In the data rows, the value 128 means zero.
Some points:
[156 193 211 126  81 162  69 147 119 100 200 131 156 120 191  78 130  70
 147 114 122  70 213 111 149 161  99  57 138 181  96 161  44 138  85 124
 148 153 176 174 116 104 157  82 127]
[183  81 157 109 175 199 168 185  75 155 174 184  94  86 141 101 116 103
 136 146 110 139 170  68 142 181 108  84  81 152 125 176 100 175 129 110
 114 171 115  29  80  58 120 131 188]
[166 105 178  41  74 118 198 130 160 143  84 112 106 205  66 185 147 112
 163  85 147  84 123 103 116  63  78 116 103 165  58 103 168 130  83  77
 165 155 134 121 158 137 163 124 198]
[206 171 162 151 184  62 166 121 157  69 167 114 144 143  72 155 125 119
 104  79 102 167  82 108  73 109 179 158 160  98  85  91 151  78 157  85
 172  55  71 206 164 190 108  97 173]
[118  99 130  74 107 153 120  64  64 125 105 155 140 170 187  59  85  80
 171 131 154 170  57 193 195 183  98 116 164 116  98 154 150 189  99  84
 166 135  84 196 107  91 177 187 148]
[103 188 163 158  98 131 165 110 153  83 103 147  48 150 169 190 173 133
 136 100  98 140 137 128  81 207  96 159 159 161 176  80 131 131 177 196
 119  84  84 192 148 180 116 151 173]
[101 112  55  88 162 168  47 163 167 139 155 166 175  83  77 146 184 107
  44 131 138 115 124  91 178 157 142 173 109 171  66  91 148 165 161 120
 150  95 158 113 111 180 157 146 165]
[ 92 127 100  75 103 123  76 126 138 193 150 127 142  82 145  77  66 158
 177 160 181 145 164  47  84 193 180 171 186 192 182 179 108  66 104 138
  93 110 111 169 142 113 118 198 154]
[147  49  98 110 167 173 130 168 187 142  93 145 120  92 178 103 109 116
 131 170  75 192 162 102 194 130 107 154 152 163 143  74 150  43 191 189
 132  93 143 177 138 161 185 170  85]
[ 71 137 178 132  97  88 177  55 100 181 137 142  66  88 145  79 109 102
 163  66  71 173 189 168 210 170 198 171 180 160 118 180 179 143  81 149
 160 170 120 165  77 105 138 150 179]
[ 83 171 191 181  78 127 130 108 179  56 195 136 113 118 151  76 103 173
 103  91 127 119 101  52 113 160 166 146 103 144 124  76 158 139 155 156
 100 107 184 129 127 104 107  81 120]
[106 107 170 100 142 131 115  73  60 169  97 144 187 145 172  96  82 170
  98  57  72 134 126 129  96 191 140 176 110 164 112 115 127  94 143 139
 131 114 149 151  87 174 139 155  97]
[182 153  95 156 145 176 115 122 157 107  81 169 154 151 164 173 120  96
 164 153 140 109 195  81 124  67  99  84  68 121 158 143 190 161 102 181
 206 127 177  99  71 118 202 172  86]
[140 144  97 197  89  88  80 178  73 146  85  98  97 151 135  86 100 143
 160 110  54  91 145  65 118  72 108 128  96 105 129 154  66 198 117  89
 156  79  90 118 100 114 155 152 185]
[189 103 103 101  83  66  83  95 135 139 185 108 185 109 147 181 196 155
 109  94  71 160  51 173 114 142 168 128 158 181 139 143  82  61 160 202
  96  87  85  64 138 152 137  88  84]
[134 164 151 145  78 114 146  51 108 161 115 195 121  41  90 132  98  67
 149 137 115 117 181 193 106 138  96  89 131  95 101 148 171 102 152 123
 114 104 165  67 104 125  93 207 170]
[137 175  93 136 173 182 101  24 145  93 163 134 180 144 161  90 182  88
 102 130 179 153 116  61 164  75 119 133 207 103 107  91  55 169 192 105
 148 146  81 119 159 123 171 106 121]
[ 72  70  88 173 168 104  86 104 127 101 124 107 184 149 120 159 178 123
 106 138 195 128 170 142  61 162 117  92  68  74 127 100 138 171 176 134
 207 201  82 124 178  61 134  79  99]
[168  73 149  50 141  61 107 118 111  98  64  49  76  56 151 184  74  81
 142 157 149 122  94 179  81 108  81  67  79 124  60 125 126 167  88 114
 148 163 115  91 160 115 134 152 123]
[ 55  82 153 174 179  89 119 196 137  80  99 150 195 108 108 184 108 140
  88 102 155 173 143 136 160 120 114 137 173  93 148  87 118  96 124 196
  90  63  82 166 172  76 137  91 207]
[101  85 117 154 162  92 123  87 184 110 173  98 114 159 148 179 125  81
 101 156  75 118  68 203  81 166  57 135  71 122 103 115  91 115 191 108
  47  65 206  76 135  80 186 122 179]
[106 105  83 148 119 152 105 167 170  79 121 141  96  89  83  59  97 199
  87 181 144 201  81 157 160 117 118 119 114 102 185 148 112 190 108 106
  75 171 106 174 195 205  73 111 121]
[114 141 128 189 170 175  66 119 140 161  66 168 122 107 129 153 172 179
 196 139 179 172 204 120 144 182 157 135 100 136  85  80 121 115 136 104
  53 145 197 192  82 138  67  81 112]
[165 103 135 196 108  88 176 175 164 116 107 108  77  84  93  87 210 154
  98  52 192 123 141 130  72 101 103  62 112 180 155 107 123 138 127  81
  95  94 164  96 179 129 161 103  94]
[143  98 121  79 106  74 153 124 147 161 105 122 115 129  58 123 114 120
 127 103 109 169 127  85  98 150 162 146  90 118 172 135  74 131  60 104
  84 192  70 107 147  88 135 166  45]
[ 74 139 123 106 133 184 181 106 106 137 180 195  97 200 183  81 116  71
 188 124  81  74  55 150 117 137 185  58  86 103  62  95 104 145 131 188
 177  96 161 149 142  92  66 142 111]
[ 96 144 124  78 146 183 150  93 142  88 142 134  24 109 181 187 139 180
 107  63 138  80 163  97 170 117  95  92 186  92 169 117 182  95 147 101
  88 115 121  92 144 133 151 136 100]
[191 172  87 152 158  81  98 125  99  66 179  69 117 140  72  99 103 116
 130 166 146 102 147  61 111  80  77 122  98 129 143  72 130  59 179 161
  80 156 112 107 125  64 110  85 127]
[ 96 121 164 180  72 105 150 174 146 182 183 141 154 123 196 193 122 202
 113 145 106 125  85 172 182 158  49 193 104 161 100 121  65 120 160 116
 161 152  73 147 115  60  58 162 131]
[137 167 126 114 138 116 179  80 114  56 121 177 176  69 199 101 184 181
 143 180 116  84 159  80 107 196  95 170 115 185 121  73 150 164  80  58
 135 172 158 136 166 157 168  72 176]
[133  93  95  92 156 139  67 160 144  69  99 131 188 115 147  83 140 106
 197 160 159  16 153 170 170 137 175 195 190 109 173 112 188 162 170  86
  87 147 113 122 157 154  96 108 103]
[112 172  85 118 215 113 151 198 155  92 153 119 117 118 116 135  74 141
  99 150  70  61 123 164 147 122 183  69  92 137 163 161  81 173 173 137
  87 138  88 141 187 111 112 192  53]
[163 105 162 114  38 163  92 221  91 148 157 200  90 135 131 103 125  69
 161  89 126 143  88 130 139  92 139 194 161 125  98 158 133 124 110 148
 144 156 122 157 100 169 207 136 124]
[149  74 106  69 119 164 176  59 148 179 157 130 106 161 142 185 117 115
  71 194 192 111 216 185 100  73 186 151  96 102 110 110  55 152 150  96
 118  70  82  80 103 178 122  67  67]
[193 151  87 158 140 131 172 111 141 146  49 138 107 158 168 159  75 159
  76  81  76  71 101 120  73  79 162 169 192 146 135 139 170 107 182 191
 118 176 207 110 161  60 111 110 166]
[167 201 122  55 111  78  64 125 140 160  71 113 174 185  84 165 112 175
  92  84 163 127  91 117 161 102  65 109  89  85 180 149 111 114  74 129
 114 104 132  84 178 120 185  87 111]
[146 150  91 153 128 102 125 188  93 130 146  91 148 144 140 152 133 112
 160 122 141 178 196 142 144 135 139  97 134 164 188 161 192 203  65 135
  62  69 140 120 135 139  96 167 127]
[ 85  70  96 117 126  58 128  92 124 159 158 168  99 126 169  78 179 123
 125 199  84 147 180  77 178  85  88 136 135 169 161 151 122 108 124 128
 142 121 216 183 122 138 114  97 166]
[189  92 174 121  90 199 175 108  48 165 172  51  77  78  69 118 139 143
  81 158  90  86 133  77  92 114 108 175  70  85 125 196 132  85  90 191
 179  83 175 136 157  85 117 170  75]
[114  70 114 181 136  95  83 154 165 168  97  87 129 191 119 175 121  83
  73 189 128  96 101 163 152 126 152  63 210  85 154 132  57 120  76  84
 133 179 113 129  74 125  65 158 120]
[114 168 173 206  69 145 165 110  80 100  44  97  72 165 107 129  77 108
 106 111 174 104 115 142 146 119 173 114  47 183 112 135 170  66 180 188
 129  72  71 133 191 161 130 115 171]
[104 149  93 163  88  77 140 165 136 188 135  87 152 139 178 183 118 153
  93  71 113 211 117 137 119  91 173 111 123  46  82 185 177 128 122  77
 160 175  98 167 168 144 121 114  74]
[185 172 101 142 151 170  92  99 173 196 155 111 127  91  82 102 151 144
 139 185  86  79  52 163  98 182 185 150 152  80 153  80 184 125  68 104
 120 152 132 101 137 162 216 107 165]
[149 169 159  45 138 113 135 198 143 196  62  96  94  79 130  68 195 144
 104 131 203 153  80 157 147  99 150  89 137  85 166  52 164 156 173 131
 142  72 124 111  45  61 101  73  99]
[ 82 153 181 165 159  74 123 187  82 179 137 170 119 193  83  89  82  80
 158 191 135 181 134  99  43  56  32 119 185 133  66 143 140 144 103 143
 172 137 103 127  83 204  62 177 164]
[ 87 183  95 107  93  92 184 132 125 113 118  89  89 149  88 102 134 201
  98 181 105  87 132 157  81  56 156 129 174 105 125 162 159  73 168 185
  60  96  61 143  67  89 175 175 151]
[ 93 139 173  75 123 100 182 143  62 110  66 105 136 197 131 138  80 126
 128 177 113 131 110 149 155 157 185 119 179  67 106 175 182  94 103  81
 180 121 145  53 112 179 109 129  60]
[ 78 133 134 135 148 129 184 135 142 183 111 164 161  73 183 181 176  56
 171  79 193 102  64  57 163 125 124 162  81 139 151 186 163 133  84 108
  73 173 163 135  53 192 149  80 190]
[175  64 201 142  75 114 156  88  89 141 121  91 173 185  76 130  81 190
 162 188 172 139  77 116 193 118 182  96 100 114 130 142  84 170 104  83
  85 166 195  82 101 145 147 202 114]
[155 149  60  94 164  97 129 165 146 144 159 137 170 158  55  75 115 106
 129  85 204 131 173 151 141 198  65 137 127  67 102  96  70 160 173 147
 202 150 161 109  83 200 147  75 168]
[112 179 171 114 138 187 147 140  80  61 182 165 107  60  68 197 156 179
 196  63 140 181 102 179  86 166 181 182 194 151 117 141  38 108 113 135
 164 125 207 146 113 156 167 122  97]
[158  98 126 163 179 159 107  94 178  68 101 141 110 161 135  86 148 147
 148 135 160  92 150 149 104 118 130 174  80 111  89 170 167  56  53 179
 151 102 152  91 149  69  87 180  99]
[150 105 107  73 136 134  70  98 172 109 153  92 196 115 123 152 196 172
  95  68  64 133 168 174 120 100  81  67  77  56 194 132 125 140 168 150
  68 160  92  95 160 169  65 102 140]
[ 61 203  70 159 186 179 129 157 123  69 168  53 136 147 193 105 125  89
 121  93  78 200 145 178 184  96 136 156 134 130 152  73  76  74 109 108
 170 193 115 105 169 141  58 147 123]
[ 93  64 149 139 160 202  69 100  71 124 178 163 151 152  89 141 104 142
 146 177 186 148  88 174  72  50 140 169 115 226 170 146 167 154 113  85
 150 190  88 174 102 118 103  96 111]
[ 88  85 114 194  68 193 146 152 156 137  62 111 165  94  52 140 151  84
 158 149  68 114 105  55 158 181  88  64 196 175 123 148 152 154 126  99
 145  70  99 186  96  73  85  81  52]
There is one direction along which these points spread out most. Take the direction at right angles to it along which they spread out most. Go by this last direction. How far along it is each point below, from 0 to 99? 50 is the average, and the first point above lies past it. One standard deviation of the points above along it is 16.
[ 78 133 134 135 148 129 184 135 142 183 111 164 161  73 183 181 176  56
 171  79 193 102  64  57 163 125 124 162  81 139 151 186 163 133  84 108
  73 173 163 135  53 192 149  80 190] 63
[114 141 128 189 170 175  66 119 140 161  66 168 122 107 129 153 172 179
 196 139 179 172 204 120 144 182 157 135 100 136  85  80 121 115 136 104
  53 145 197 192  82 138  67  81 112] 79
[183  81 157 109 175 199 168 185  75 155 174 184  94  86 141 101 116 103
 136 146 110 139 170  68 142 181 108  84  81 152 125 176 100 175 129 110
 114 171 115  29  80  58 120 131 188] 45
[146 150  91 153 128 102 125 188  93 130 146  91 148 144 140 152 133 112
 160 122 141 178 196 142 144 135 139  97 134 164 188 161 192 203  65 135
  62  69 140 120 135 139  96 167 127] 47
[165 103 135 196 108  88 176 175 164 116 107 108  77  84  93  87 210 154
  98  52 192 123 141 130  72 101 103  62 112 180 155 107 123 138 127  81
  95  94 164  96 179 129 161 103  94] 48
[ 92 127 100  75 103 123  76 126 138 193 150 127 142  82 145  77  66 158
 177 160 181 145 164  47  84 193 180 171 186 192 182 179 108  66 104 138
  93 110 111 169 142 113 118 198 154] 64
[143  98 121  79 106  74 153 124 147 161 105 122 115 129  58 123 114 120
 127 103 109 169 127  85  98 150 162 146  90 118 172 135  74 131  60 104
  84 192  70 107 147  88 135 166  45] 29
[ 55  82 153 174 179  89 119 196 137  80  99 150 195 108 108 184 108 140
  88 102 155 173 143 136 160 120 114 137 173  93 148  87 118  96 124 196
  90  63  82 166 172  76 137  91 207] 66
[150 105 107  73 136 134  70  98 172 109 153  92 196 115 123 152 196 172
  95  68  64 133 168 174 120 100  81  67  77  56 194 132 125 140 168 150
  68 160  92  95 160 169  65 102 140] 53
[ 96 144 124  78 146 183 150  93 142  88 142 134  24 109 181 187 139 180
 107  63 138  80 163  97 170 117  95  92 186  92 169 117 182  95 147 101
  88 115 121  92 144 133 151 136 100] 58
[118  99 130  74 107 153 120  64  64 125 105 155 140 170 187  59  85  80
 171 131 154 170  57 193 195 183  98 116 164 116  98 154 150 189  99  84
 166 135  84 196 107  91 177 187 148] 43
[ 88  85 114 194  68 193 146 152 156 137  62 111 165  94  52 140 151  84
 158 149  68 114 105  55 158 181  88  64 196 175 123 148 152 154 126  99
 145  70  99 186  96  73  85  81  52] 54
[147  49  98 110 167 173 130 168 187 142  93 145 120  92 178 103 109 116
 131 170  75 192 162 102 194 130 107 154 152 163 143  74 150  43 191 189
 132  93 143 177 138 161 185 170  85] 72
[182 153  95 156 145 176 115 122 157 107  81 169 154 151 164 173 120  96
 164 153 140 109 195  81 124  67  99  84  68 121 158 143 190 161 102 181
 206 127 177  99  71 118 202 172  86] 41
